(in the rows, 128 means zero)
The same turns and mirrors carry the whole set onto itself, and each row onto the other rows of its family. Which rows share a family with each named row? Give them in list order.
These 16 rows form 4 families of 4 rows each.
pivuz: [144 103 106 137 101 156 117 111 120 126 115 100 116 126 117 141 113 150
 139 137 134 103 121 101 128 137 172 135 182 116 115 107 151  95 135  92
  97 106 123 137 135]
Nofet: [141 154 144 131 139 112 136 125  98 115 109 118 142 155  98 153 158 125
 100 132 161 133 105 162 145 140 109 152 118 108 145 164 114 161 100 147
 101 144 137 115 134]
fes: [ 92 108 153  91 136 138 117 141  97 147 129 147 123 109 154 135 117 118
 145 127 135 128 155 110  94 133 110 104  94 132  99 168 134 125 113 100
 155 130 132 153 147]
tuva: [152 161 142 144 135 150 140 132 111 102 117  97 149 171 106 157 149 128
 108 129 183 147 112 145 114 146  97 140 122 119 149 146 127 151 112 144
  96 118 122 141 110]
nud: [ 88  95 147 101 141 124 105 135 115 135 156 126 118 126 150 130 101 136
 152 113 157 144 140 128 106 147 109  96  73 144  98 149 145 102 127  99
 143 135 118 145 130]
guz: [ 98 112 145  93 149 126 126 132 125 130 133 142 127 147 148 140 124 117
 139 137 151 131 137 111 119 134 131  95  56 140  88 170 133 116 140  95
 154 119 129 140 131]
feki: [136 155 145 138 134 123 117 142 123  99 102 121 138 147  90 133 131 119
  77 131 168 127 106 165 132 163 106 140 136 113 158 168 126 142 115 137
 118 144 108 129 116]
dumi: [149 133  98 103 105  99 163 152 156 141 152 168 147 129 117 153 137 132
 100 113 106 138 173 150 120  87 117 128 136 138 156  95 114 115 134 136
 117 119 122 157 136]
Buku: [144 143 124 123 116 108 153 118 145 139 165 181 124 151 165 156 138 137
 116 131  97 127 165 168 109 103 111 126 134 130 150  81 106 120 140 141
 125 108 131 130 124]
niros: [139 114 100 140  93 125 109  92 136 148 132  90 110 126 116 117 132 137
 127 130 138  93 119 122 124 143 182 136 176 125 110 100 141 108 128 101
 119 133 129 131 161]
solef: [ 90 112 135 102 139 126 144 125 123 138 124 130 156 120 141 127 110 118
 154 123 145 141 147 121 134 128 109  74  76 141  89 155 132 101 114  91
 137 118 127 144 131]
fumap: [154 131 103 112 111 108 142 141 157 147 161 166 115 140 152 132 144 158
 108 121 103 134 160 157 109 111 107 155 116 141 162  96 128 120 154 146
 114 129 120 143 115]
Sim: [124 149 163 137 139 126 125 136 136  94 123 121 148 167 112 150 152 109
 106 131 167 146 115 148 131 154 116 144 119 113 156 172 144 161 107 140
  86 132 131 119 111]
Bag: [150  88 108 138 113 139 106  84 172 119 114  89 104 126 136 137 133 124
 139 146 128 102  99 139 135 135 160 131 162 130 116 110 143 101 125  93
 101 123 137 140 155]
Dafiv: [154  93 117 131 117 112 117 101 124 127 119  89 109 118 132 151 125 123
 130 128 121  97 114 119 132 127 187 118 169 117 111 113 151 111 128  88
 103 123 142 103 160]
Kidi: [142 124 110 105 101  99 154 136 143 145 171 146 115 148 129 137 126 134
 126 102  84 115 173 172 115  97 115 139 144 127 162 100 117 124 145 156
 118 117 120 154 139]

The rest of the family of tuva: pivuz, dumi, solef
The rest of the family of Dafiv: Nofet, nud, fumap
The rest of the family of Bag: fes, feki, Buku

The same turns and mirrors carry the whole set onto itself, and each row onto the other rows of its family. Which rows share a family with each named row? Give them in list order.
These 32 rows form 4 families of 8 rows each.
godu: [112 133 165 147 149  84 150 111 122 112 158 169  92 103  38 140 114]
beb: [116 154 131 178 125 122 100 123 141 127 141  95  88 136 119  97 182]
lali: [109 142 170 157 113 129 149 110 177 100 136 158  95 123  85  84 147]
kaza: [ 96 138 155 179 117 107 112  87 144 114 150 136 134 140 120 136 122]
Vod: [106 138 152 169 112 117 124 104 139 133 159 152 129 134 126 136 111]
golo: [137 133 133 155 148  97 131 144 133 123 146 117  53 104  43  81 171]
Lep: [112 157 126 183  95  86 159 111 114 113 184 130 114 124  60 108 169]
bifu: [109 122 168 140 147  95 133 122 131 124 149 177 105  96  39 140 129]
vusu: [127 137 142 146 145  88 125 130 121 104 141 109  56 105  34  98 184]
luzeg: [121 131 172 147 139  88 144 106 138 114 164 165  92 100  37 136 111]
vuzum: [121 158 127 179 110 112 116 115 125 113 150  82  79 139 120  94 167]
kuz: [122 141 125 162 158  70 104 127  90 120 172 111  90 113  75 154 141]
Magim: [105 130 125 150 145  84 105 109  95 141 180 108  90 127  76 161 142]
rinif: [ 95 147 162 165 112 106 117  88 127 114 155 143 132 132 118 151 127]
Nez: [135 148 142 141 147  97 137 145 117 125 152 124  54 100  40  99 175]
gada: [116 128 166 136 169 117  83 130 136 124 116 105  81 114  90 127 132]
fuv: [110 148 123 172 123 117 106 127 122 124 137  99  93 138 123 100 183]
Rudim: [130 149 170 170 112 118 143 123 166  98 121 153  95 107  84  76 152]
mevap: [127 131 176 150 119 139 140 118 173 106 129 154  97 126  79  85 162]
zer: [108 119 172 152 142 105 136 111 128 113 165 169  90  99  44 143 107]
Bul: [116 154 129 184  97  87 167 106 125 113 181 155 104 122  67 108 166]
midum: [133 135 144 159 147  95 145 147 136 119 151 119  54 109  42  89 180]
raz: [123 163 125 172 124 101 113 123 134 123 136  92  92 141 113  90 189]
Rado: [117 165 117 174  98  96 169 102 125 116 173 138 109 106  57 127 162]
Guref: [121 147 126 167 155  77 100 123  87 136 167 106  84 121  74 152 149]
benof: [110 140 173 158 103 134 147 109 170 115 132 151  95 123  85  79 154]
finu: [ 95 150 155 165 124 111 103  86 128 116 153 144 129 130 117 149 116]
Les: [118 111 180 144 161 110  79 131 133 123 126 122  76 131 103 108 134]
penak: [104 150 121 170 145  66 106 113  90 129 171 109  86 109  81 151 134]
Fumod: [106 163 128 186 103  90 159  98 119 116 185 131 116 122  69 110 170]
Gipa: [122 125 169 137 165 120  88 135 143 122 121 130  63 121  91 126 124]
gesi: [121 120 169 137 165 117  91 122 147 124 116 129  70 113 102 129 129]

The rest of the family of rinif: golo, Lep, luzeg, kuz, fuv, benof, gesi
The rest of the family of zer: kaza, Nez, gada, mevap, Bul, raz, penak

The same turns and mirrors carry the whole set onto itself, and each row onto the other rows of its family. Which rows share a family with each named row? Give them in list order.
These 32 rows form 4 families of 8 rows each.
mumu: [117 111 126 142 130 105 132 146 133 106 139 113 121 170 124 142 143 123
 115  89 164 141 145 124 152 100 116 117 180 121 170 127 109 130  91 102
 147 154 130 141 105]
Zifut: [ 96 133 102 120 120 122 138 164 111  74 125 147 146 149 127 130 159 148
 138 109 146 129 103 124 124 109 127 152 176 131 158 134 103 128  87 140
 150 162 117 119  88]
geri: [125 153 131  98 151 177 148 157 120 141  90 130 114  83 113 129 121 122
 114 131  80 129 117 118 111 154 140 130 131 112  98 117 167 132 161 141
  94 103 117 115 134]
Diz: [101 152 116 108 123 110 142 157 123  90 143 111 148 123 143 125 124 146
 148 117 143 103 115 104 130  94  95 147 149 137 104 137 120 156  62 133
 122 158 110 119 104]
gim: [146 156 144 106 152 168 115 148 118 156  93 125 106  95  92 128 119 117
 117 128  85 124 126 128 110 163 139 133 132 118  95 103 139 124 148 117
  85 111 110 106 139]
gizi: [126 124 142 138 135 141 152 127 128 102 116 121 114 116 119 122 120  88
 122 127  95 162 137 128 140 130 168 114 125 131 152 137 145  88 196 129
 102 110 117  84 148]
rokal: [105 147 113  96 103 129 126 151 120 102 142 112 152 124 126 137 125 159
 145 118 167 119 125 129 126 103  99 145 163 143 111 152 110 141  61 128
 114 153 120 130  99]
det: [ 98 134  97 115 131 118 160 158 122  88 124 130 123 156 133 128 157 149
 154 111 145 117  95 119 129 110  98 153 162 114 144 126 108 137  82 138
 149 162 128 121  94]
lidi: [130 139 142 122 136 153 151 143 125 116 111 104 112  87 134 122 107  97
  97 141  89 141 139 119 138 135 138  97 127 123 113 118 144 128 181 122
  88  89  87 106 144]
Gom: [150 134 136 137 143 130 129 106 126 122 113 126 102 120 107 124 125  94
 121 122 101 153 130 144 134 146 163 136 123 140 149 131 120  87 187 124
  99 119 107  67 146]
fon: [119 104 106 141 103 106 142 138 138 110 140 109 129 155 128 148 142 128
 119 111 160 128 115 136 137 101 113 124 163 128 165 130  98 133  89  98
 142 151 137 151  87]
Giti: [151 145 142 124 141 143 120 129 125 128 108 106  99 103 111 127 114  98
 102 131 100 140 146 133 138 155 131 106 131 129 110 107 117 113 178 109
  90  92  78  93 149]
foto: [132 135 152 116 155 163 143 124 113 152 102 149 107 142  99 127 130 112
 145 119  87 132 117 147 112 158 169 143 130 110 143 130 156  93 158 150
  94 124 136  99 138]
Tubuf: [117 124 128 129 119  88 128 140 142  93 152  98 151 139 145 139 114 120
 133 102 144 114 146 101 145  91  94 118 138 144 118 132 133 144  81 102
 126 152 133 147 107]
futu: [132 166 154 100 145 171 128 146 127 134  91 141 113 113 109 127 113 125
 125 118  88 126 129 115  98 158 130 125 134 120  98 106 156 116 164 134
  88  87 121  96 142]
boba: [113 108 107 140 127  95 143 146 140  92 133 116 127 168 135 144 148 122
 140  96 144 125 125 114 144 106  98 124 152 121 156 118 119 127  99 106
 155 157 146 145  98]
Tev: [115 106 108 145 114 101 131 154 129  79 132 124 142 155 137 144 148 121
 112  99 144 133 126 119 142 106 117 115 170 133 168 116 105 128 106 102
 156 149 124 149  88]
kubit: [137 160 151  96 154 178 140 139 110 156  96 133 105 114 109 126 116 124
 128 131  91 118 127 136 111 168 136 125 135 104  98 116 152 126 147 150
  85 101  99 113 139]
Tidid: [126 125 112 120 103 104 125 130 140 113 147 100 152 126 139 153 117 136
 117 108 165 121 138 127 140  99  94 122 151 150 125 146 119 146  80 101
 120 145 130 156  94]
Tik: [125 131 139 131 124 101 124 145 132 123 152  98 144 131 139 139 115 127
 100  97 155 119 153 110 147  87 113 118 166 140 127 135 125 161  68 102
 117 152 116 148 107]
Dev: [105 139 107 115 139 125 144 151 117 105 127 137 119 158 119 135 159 157
 135  96 166 136 119 130 136 109 119 156 190 118 158 142 107 135  78 143
 147 164 122 112  98]
Berim: [141 136 151 143 139 131 151 110 137 121 111 136 109 128 132 120 116  95
 110 119  90 141 120 128 116 132 163 124 122 132 152 120 134 100 192 129
  96  98 121  71 140]
manu: [145 154 147 123 138 143 140 120 138 124 105 125 106 107 139 128 105 107
  98 120 100 133 135 120 121 146 123 107 127 131 112 110 140 122 191 126
  91  74  96  87 138]
nido: [ 99 126 107 117 108 132 144 157 120 100 137 124 133 152 116 133 150 149
 146 122 164 127 102 139 122 107 116 146 175 122 154 137  90 127  71 125
 134 159 126 124  94]
pogor: [146 148 156 118 141 143 145 113 121 134 117 108 107 113 132 125 100 100
 105 135 100 127 146 138 139 148 131  98 126 124 110 123 138 125 171 135
  80  87  72 105 146]
Tovud: [145 124 158 139 144 132 149  99 125 133 124 127 108 140 124 125 112  88
 123 124  97 140 137 146 138 139 168 116 122 127 154 135 139  92 182 136
  91 112 107  90 148]
Zat: [145 142 137 117 152 156 126 127 118 149  99 144 112 111  89 125 132 114
 136 119  85 136 113 140 107 157 173 163 126 131 131 128 142  96 158 132
  92 134 135  83 136]
Livod: [123 136 130 112 152 167 149 139 121 128  96 147 119 113 102 130 136 113
 138 118  85 151 117 129 115 149 171 147 127 120 139 137 168  93 176 148
 106 126 148  94 136]
duzo: [103 153 113 102 119 121 120 163 113  89 133 134 172 113 137 133 130 154
 133 109 142 111 121 110 119 104 113 152 164 152 112 141 125 150  65 137
 123 160 114 131  92]
konuz: [113 156 121 101 134 120 136 148 116 122 141 121 143 120 135 131 131 158
 120 104 158 116 125 115 127  95 112 156 176 138 116 147 121 164  56 140
 115 162 109 122 102]
fem: [129 147 159 123 145 161 139 137 129 133 100 156 116 131 106 117 124 111
 136 118  81 135 110 123  93 145 169 143 130 122 138 115 151  94 165 137
  91 109 143  76 141]
tubuv: [122 126 119 128 111 100 112 151 130  94 141 112 167 120 146 147 119 128
 104 101 141 115 145 106 137  99 104 114 155 152 123 126 131 153  84  99
 129 147 119 164  91]

The rest of the family of Tubuf: Diz, gim, det, Gom, Giti, boba, Zat
The rest of the family of Tovud: Zifut, foto, Tev, kubit, pogor, duzo, tubuv
The rest of the family of konuz: mumu, geri, gizi, lidi, Tik, Dev, Livod

